Questions about the row below.
1) The entry just right of 146?
2) The entry just right of 119?
3) The maximum?
146  126  100  143  152  119  121  126
1) 126
2) 121
3) 152

Read these off the array that follows.
1) Give the 1st entry on the diagonal from the top-right corner.
2) Give the last entry, reading row by row.
3) Give the 1st entry, reading row by row.
4) Give the entry directly above the centre entry.
5) Give the smallest entry in the last row.
6) Give the second entry, reading row by row.
7) Give the entry in the bottom-left corner.
8) Give the entry at the centre.
[[119 130 143 132 140 114 140 127 124 135 141 155 144 142 128]
 [111 129 131 111 144 105 122 127 142 135 130 152 147 125 133]
 [116 130 134 131 115 111 141 130 123 118 126 141 134 132 130]
 [113 142 119 128 129 121 123 107 120 126 129 125 147 124 135]
 [114 139 120 127 127 119 125 111 121 125 130 128 146 126 136]
 [120 132 144 131 130 115 140 128 125 130 132 148 137 135 126]
 [114 132 130 132 117 112 138 126 121 118 128 140 137 133 132]
 [123 128 139 127 135 115 138 128 127 131 140 151 143 139 133]
 [116 140 119 125 128 121 123 109 123 126 129 125 147 123 137]
 [135 119 123 110 116 120 129 132 136 119 133 139 141 126 151]
 [135 119 123 110 116 119 129 133 137 119 133 139 141 126 151]
 [121 131 140 122 128 115 133 129 133 130 125 143 135 124 127]
 [117 132 136 130 136 114 136 123 124 131 137 148 144 137 130]
 [123 136 147 129 112 119 139 131 128 124 111 132 122 116 119]
 [113 128 128 133 115 108 142 130 119 114 134 145 139 141 136]]
1) 128
2) 136
3) 119
4) 126
5) 108
6) 130
7) 113
8) 128

A =
[[145 130 145 126 148 130 128 142 147 114]
 [115 130 116 111 127 128 130 137 101 129]]
Rows and columns are numbered from 0.
Report the entry in row 1 and column 0.
A: 115
The bottom entry of the column that holds the smallest entry: 101
Report the entry just right of the largest entry.
A: 130
The top-right entry is 114
The entry directly below the largest entry: 127
Report the entry in the bottom-right corner.
A: 129
Report the entry at row 0, column 1.
A: 130

Read these off the table that follows. Indices start at 0.
1) What is the entry in the top-right corner?
2) What is the entry just right of 126?
3) What is the entry in the bottom-right corner?
4) What is the entry at row 0, column 2?
5) What is the top-left entry?
6) What is the entry at row 0, column 1?
[[143 133 117 136 118 139 144]
 [138 121 132 148 119 113 131]
 [125 127 130 149 126 109 147]
 [139 112 115 130 133 123 107]
 [134 121 123 113 141 124 138]
 [131 139 129 132 134 147 117]
 [149 141 140 117 134 116 142]
 [127 137 108 124 144 115 138]
 [123 118 135 143 119 142 121]
 [143 124 113 109 145 121 113]
 [148 138 108 127 131 128 115]
 [125 116 124 138 135 123 140]
 [127 112 113 122 143 143 127]
 [119 125 145 120 125 120 119]]
1) 144
2) 109
3) 119
4) 117
5) 143
6) 133
